Families of rows that turns and mirrors carry onto each other, the same ones carrying the whole set onto itself: the rest of each named row's family, in list order
4 families of 8 rows
fufav: [-29.5 -20.9 -37.7  12.1 -16.1 -23.6   4.0 -18.6  -1.1  -6.6 -17.9  -5.4
  -4.4  10.4  -1.8]
rari: [-18.1 -25.0  -4.2   9.9 -27.4 -16.0  -3.9 -16.2  22.8   4.1  16.8  -7.0
   4.5  -1.0 -18.2]
bon: [-41.8 -18.8 -42.4  -8.2  -9.4 -20.8 -13.2  -7.4 -17.1   4.9  -0.1  -9.7
 -13.3  -0.6  -2.4]
Mipo: [-18.6 -19.4  16.5 -10.1 -27.6 -17.7  -7.8   3.1 -19.0  -4.8  15.6   1.6
 -22.8 -22.0  -7.0]
ves: [-17.9   8.7   6.6  27.1  -6.0 -25.9 -10.4 -32.9  -9.3   5.0   1.4  -1.4
  -7.2  -7.7  12.2]
tunuk: [-29.1 -22.9   2.4   3.4 -22.3  -3.8  -2.1  -3.9  25.0  22.6  -2.8 -16.2
   0.8  -5.3 -19.3]
dukiv: [-23.8  11.4 -17.8 -31.9 -25.1 -11.8   7.1   7.3  -5.8 -10.3   0.3   4.3
  -6.6  31.4  -8.4]
Fuzol: [-19.7 -17.4  21.9  -0.7 -23.2 -29.4   3.4  16.5 -14.1  -1.7  19.3   3.1
 -19.7  -8.5  -8.8]
zapu: [-11.1 -14.0  -5.2  -3.0 -31.3  14.6  11.1 -10.1  23.4  15.8   9.3  -5.4
   1.0   6.6 -13.9]
pog: [ -8.8  24.4  30.4   6.7 -19.2   4.2  -2.6   7.8  16.5  -4.2   5.9   9.5
  -0.5  -1.2   0.7]
gegu: [-33.9  27.3 -28.9   9.7  -1.6  -1.4  -7.3  -1.4  21.2   5.9 -10.2  -3.4
   8.9  21.1   4.6]
papu: [-22.5  26.7 -14.0  -6.1  -8.1 -15.0 -14.8   0.9 -26.1 -22.9   8.2  15.3
 -16.6   3.1  19.3]
kosa: [-35.4 -30.2 -28.5  -9.7  -3.7 -16.2  -5.3 -13.7 -25.3  11.7   5.8  -0.7
  -0.3   3.2  -4.7]
dad: [-33.8  10.0 -22.7   1.5 -20.6   4.6   5.0  -3.8  10.5  20.2  -5.7  17.9
  18.6  21.2   6.3]
bivu: [-24.9  18.4 -32.9   1.1  10.8  10.6  -2.2 -17.9  11.7   8.1 -11.1  -2.9
  -1.0   7.8   5.5]
pel: [-20.6 -17.2  -3.2  30.9  -1.3  -4.1 -19.6 -11.1 -10.2  -0.4 -19.2   4.2
  -0.8 -11.9  19.3]
Vavus: [-26.8  20.3  -6.2 -29.7 -29.6  -9.8   1.3  13.6   4.2  -0.5  23.7  -7.6
 -12.7  11.0 -18.2]
Fif: [-26.6  -5.2 -15.9 -27.6  -9.7   9.0   9.0  31.6   7.1  -1.2   6.8   1.3
 -12.2  11.2 -14.9]
rizi: [-33.1  31.4  -6.2 -10.6  -5.8  -1.7 -12.6  16.2 -27.0  -4.8 -14.8   6.0
 -19.4   0.9  18.5]
Ref: [-13.5 -15.8  -4.6 -13.9 -26.0 -21.9  -3.2  -6.6 -17.9 -16.1  18.6 -21.7
 -18.0 -13.9 -22.5]
mol: [-12.2 -10.5   5.7  35.0 -12.0   3.0  -7.7 -10.0  -6.0   2.9  -1.1 -18.3
  -7.9 -26.0   8.1]
mefav: [-27.0  14.3  -7.0   7.8  -7.4 -26.6 -10.8   7.2 -37.4 -18.8 -13.0 -11.8
 -17.9   1.6  16.7]
likas: [-34.3 -14.7 -32.2  -3.9 -17.5 -38.6  -7.8  11.5 -11.6  -3.2 -15.4   1.3
 -10.6   8.8  -9.8]
keb: [-34.2  -3.7   4.1   7.5 -14.7  -6.4  12.2  -7.0  11.9  26.4   4.4 -21.2
   5.3 -12.9 -23.9]
vari: [-17.7  18.4  21.2   4.5 -13.1  23.3  -6.5 -10.9   7.8   3.2  18.9  -3.6
  -6.8  -9.6  10.6]
nefef: [-13.5  -9.0  12.5  -1.4 -11.8 -21.6 -20.4   3.8 -11.3 -19.7  10.0 -21.3
 -33.2 -20.7  -5.9]
dol: [ -6.5  24.4  23.3  -7.5 -21.6  13.2  -3.7  15.4 -13.9  -1.8  15.7 -10.8
  -9.5   2.0   4.3]
mil: [-23.8  16.1  -6.3  17.5 -10.3  10.2   0.5   3.2   4.8  10.4 -20.8   6.7
   0.6  21.0  25.4]
ripa: [-10.2  31.2  16.8  11.4  -8.9  -3.9   3.7  13.0  21.4  -4.7   2.4   0.1
 -18.8  -2.9   1.5]
zul: [-31.3  -0.9 -12.9 -30.0 -16.6   0.8   3.3  16.1  14.6 -18.0  16.0   2.9
 -15.2  14.0 -12.6]
zome: [-12.3   7.6 -12.9  -6.0   3.9 -14.5 -11.1   4.7 -14.9 -19.4   4.3  20.0
 -28.9  12.5  20.5]
Simog: [-18.1   4.6  -0.6  30.7 -12.6 -18.0 -21.1 -17.4 -15.4  17.4  -8.4  -3.2
  -0.9 -17.0   9.9]

Same family as fufav: dukiv, zapu, Ref, mol, mefav, dol, mil
Same family as tunuk: bon, Mipo, pog, gegu, papu, zul, Simog
Same family as pel: rari, dad, Vavus, rizi, likas, vari, nefef

Families of rows that turns and mirrors carry onto each other, the same ones carrying the whole set onto itself: the rest of each named row's family, in list order
7 families of 5 rows
Bek: [-18.0 -18.5  -6.1  -2.8  -3.8  29.6 -11.1   3.3  14.2  -8.3 -14.4  -6.4
 -11.4]
tusir: [-12.7  16.3  -5.6  -9.5   2.2 -28.3  -9.4  19.3  26.4   5.6 -10.7  29.2
  22.7]
filum: [ -8.3  32.7 -23.8  14.6  -0.1 -17.2  -9.8 -26.3  25.4   0.7 -22.2  22.9
   7.4]
rotus: [-14.8  -3.2 -18.9  10.1 -12.1   6.2 -11.4 -41.3  14.0   2.6 -16.2  -0.3
  -9.5]
nuzev: [ -3.2  -2.8 -25.8  16.9   6.2  20.4   3.9 -25.4   3.6  -0.4 -24.7  11.9
 -14.0]
negi: [ -7.9  15.4 -20.8   8.2  -9.4 -27.0  -9.9 -33.6  18.2  10.7 -23.9  22.6
   7.1]
bava: [-12.6   1.3 -30.7   7.7 -10.4  17.7  -8.4 -27.7  19.1   0.9 -23.1  16.1
 -20.3]
Giv: [-14.2   0.6   1.4   3.0  17.7  10.1  -8.3  26.8  15.1  -2.9  13.2  -7.3
  10.2]
roga: [-16.5  -9.3   4.3 -11.2   1.2   2.1 -14.9  36.5  16.6  -5.0  -6.3   3.9
  19.0]
subod: [ -9.1 -16.7  -5.2  23.5   6.4  29.7  -8.6  -3.8   4.4   0.0   0.1   0.0
  -8.8]
zan: [-17.0   8.5   7.1  -8.8  10.6  -3.1 -11.4  34.1  12.7   7.8  -0.4   1.0
  24.2]
Vebu: [ -8.4  31.1 -10.7  -6.2  12.0 -24.8  -5.7   8.8  21.6  18.3 -12.4  29.0
  22.5]
purom: [-15.1   1.1   9.2   4.4   6.7  -4.5 -21.0  27.5  26.5 -12.6   0.6  -9.2
  24.0]
mizat: [-12.2  18.5 -30.0   0.8  -3.2 -16.7  -4.9 -15.9  25.5  11.3 -21.3  37.4
   0.3]
nuze: [ -7.2  25.1 -16.8  -6.5  20.9 -28.2   5.4  12.4  21.8   2.8  -5.8  21.1
  24.5]
Ziko: [ -5.3  27.9 -29.2   7.2   3.6  -3.8  -3.2 -27.8  13.9  19.2 -23.8  30.9
  -2.6]
magu: [  3.9  33.5 -23.2   5.4  19.2 -13.0  -3.7  -7.3  15.3   8.8 -25.6  32.5
   4.9]
Mola: [ -0.7  19.8   2.4  -5.3  -0.7 -29.3 -21.5   6.2  16.9  18.3  -9.9  14.4
  35.0]
Pinol: [ -2.7  29.1 -15.8   4.3  -5.0 -20.8 -19.3 -28.2  17.1  22.6 -15.4  18.6
  12.8]
Guzam: [-18.3 -13.8  -3.9  -6.9  -7.2  14.9 -16.5  -6.7  12.6 -11.5  -5.0 -25.3
  -1.3]
tepur: [ -4.7  -4.1  -2.8  -2.4  -5.4  26.1 -27.9  -9.4   3.5  -1.5 -14.4 -22.9
  -1.4]
dazib: [-13.7  -1.7   6.8 -20.1   3.4 -10.7 -17.8  16.0  11.9 -10.5  -8.3 -14.6
  24.4]
Leko: [-15.6  -3.4   4.8  -4.8  18.5  -2.5   0.7  29.4  14.8  -0.1   7.7  -3.0
  20.8]
bibid: [  2.7   5.0 -22.8  24.0   8.4  15.7  -5.8 -23.4   6.4   4.4 -25.9  25.5
 -12.7]
mogol: [ -7.4  28.8  -6.7   3.7   8.7 -30.7 -12.2   8.6  32.7  -0.1  -8.9  11.8
  28.4]
tiza: [ -7.4  28.7  -9.1  -6.7  25.7 -15.9  -7.5  23.3  21.3   3.7   0.0  11.9
  19.0]
rikin: [ -3.3   0.8  10.4  -9.6   0.0   0.3 -28.7  17.0   8.0   4.2 -10.1 -12.9
  27.6]
Pivof: [-10.2 -12.3  -1.1  17.2  -0.8  23.7 -18.0   1.6  11.8 -19.9 -10.6 -17.8
  -0.8]
Rep: [-13.0  -2.7 -17.4  11.8  -2.2  33.9  -7.2 -25.4   4.2   9.5 -24.0   8.6
 -16.2]
ded: [ -7.8  15.3  -5.5 -10.0   1.5 -38.8 -14.4   2.6  16.6   3.1 -19.4  18.9
  33.3]
Nosot: [-14.1 -20.1  -3.7  11.6   8.0  29.3  -0.9   3.6   3.5  -4.2  -4.6  -8.3
  -3.9]
Gab: [ -7.2  12.7 -21.9   8.2 -10.6  15.4 -19.4 -36.1  13.7   9.5 -16.1  -0.3
 -11.3]
Terod: [ -4.0  27.1 -28.2   5.0  14.1 -13.6   7.7 -21.7  15.8   6.9 -25.6  32.5
   0.2]
vur: [ -7.5   4.5 -20.6  21.0  -2.5  16.1 -14.4 -32.2  19.1 -10.0 -29.0   3.9
  -8.6]
Mazod: [-15.6 -11.4   2.5   3.3   2.5  30.3 -12.9  12.0   2.4   2.6  -5.2  -9.8
  -0.9]

Same family as tusir: Bek, bava, roga, mizat
Same family as tiza: Giv, subod, magu, bibid
Same family as filum: purom, mogol, Pivof, vur
Same family as Nosot: nuzev, nuze, Leko, Terod
Same family as Vebu: zan, Ziko, Rep, Mazod

